In the rows, zero is written as 128.
Rotation paths and how fast each direction turns (degrees each step):
Each turn is a multiple of 5 degrees from 10 to 175, or 0.
Each row of a path follows its step; steps can be skipped.

step 0: [129 123 116 133 132 122 120 125 124 116 141 127 128 133 127 117 128 114
 128 137 125 127 125 117 131 121 120 134 127 126 128 133 118 129 136 135
 124 124 120 129 139 134 124 121 133 130 131 133 131 123 119 128 126 123
 132 129]
step 1: [127 126 124 133 122 133 124 133 124 131 117 128 132 121 127 119 114 113
 135 130 128 123 128 130 129 119 134 123 117 121 135 130 123 123 130 123
 125 123 138 121 140 124 133 121 128 131 124 127 124 138 131 126 126 134
 118 134]
step 2: [126 131 136 127 120 128 122 122 134 124 121 133 138 134 119 125 132 112
 121 121 122 135 134 125 122 124 139 129 130 136 128 119 132 130 128 124
 131 132 130 126 134 125 120 131 136 119 128 120 123 131 123 129 130 126
 116 115]
step 3: [126 130 125 115 130 141 131 122 135 125 134 121 121 125 126 132 125 117
 126 133 132 127 137 127 127 134 132 126 128 123 139 122 137 136 126 138
 126 128 134 129 133 123 117 138 131 125 131 133 133 137 128 137 131 133
 141 127]
step 4: [138 131 132 127 125 131 119 131 125 132 125 121 128 131 123 125 134 127
 141 142 133 124 125 127 134 138 125 126 127 121 120 132 126 124 127 124
 132 142 130 135 124 132 127 135 123 124 139 126 140 135 128 137 135 138
 121 123]
step 5: [128 122 131 123 137 124 136 132 123 132 123 132 126 130 133 120 122 134
 127 122 131 137 120 128 132 126 134 123 139 136 133 126 132 123 121 127
 128 131 124 137 123 124 125 137 122 118 128 121 138 133 128 121 122 145
 122 137]
step 6: [127 125 125 122 131 125 136 132 120 137 131 131 121 127 133 125 134 138
 139 129 125 134 127 121 127 134 138 133 130 138 126 126 127 139 126 132
 137 133 121 119 128 135 137 136 138 122 119 132 123 120 134 136 124 131
 135 117]
step 7: [124 125 129 135 129 119 123 134 136 135 144 138 120 125 128 128 130 126
 133 123 130 127 128 133 135 134 135 122 123 120 114 135 120 125 130 130
 124 122 123 119 122 128 124 136 119 133 125 134 130 124 125 121 126 131
 142 125]
step 8: [133 130 124 130 122 122 119 143 126 119 139 126 128 133 130 125 130 129
 124 118 126 126 117 134 131 123 128 138 125 126 123 135 121 126 121 131
 123 115 126 136 128 139 134 128 133 120 130 132 116 133 134 128 126 127
 119 137]
step 9: [126 128 123 134 133 131 121 127 125 129 132 139 121 126 130 125 133 131
 124 128 124 129 129 121 122 114 131 133 119 128 127 132 137 133 121 115
 120 121 127 133 149 124 127 116 132 130 121 126 124 123 118 129 125 135
 127 131]
step 10: [130 121 124 132 122 128 125 119 136 119 119 135 131 125 123 119 122 117
 129 134 121 119 137 130 124 131 124 118 126 137 127 130 127 135 122 125
 129 123 116 123 140 129 130 130 124 132 131 132 115 134 133 134 130 121
 133 125]
Directions:
[128 128 130 128 124 127 131 128 127 127 127 130 126 128 127 126 132 129
 126 125 128 127 130 128 129 127 127 127 130 128 128 124 126 123 127 129
 127 127 128 129 127 128 127 131 129 126 128 126 127 131 128 126 128 126
 124 130] -> 120
[129 126 126 124 126 129 127 125 125 123 125 129 129 128 127 128 128 126
 128 126 129 130 129 129 126 129 128 126 126 126 128 126 129 128 131 124
 128 129 130 130 129 131 126 127 127 127 128 132 127 127 128 126 130 129
 129 128] -> 40
[131 128 128 124 131 127 129 130 128 127 128 128 126 127 129 126 132 127
 130 127 127 129 130 124 128 127 129 130 129 130 130 127 130 129 129 131
 127 125 130 130 128 128 129 126 131 129 127 128 129 126 126 129 131 127
 130 130] -> 120
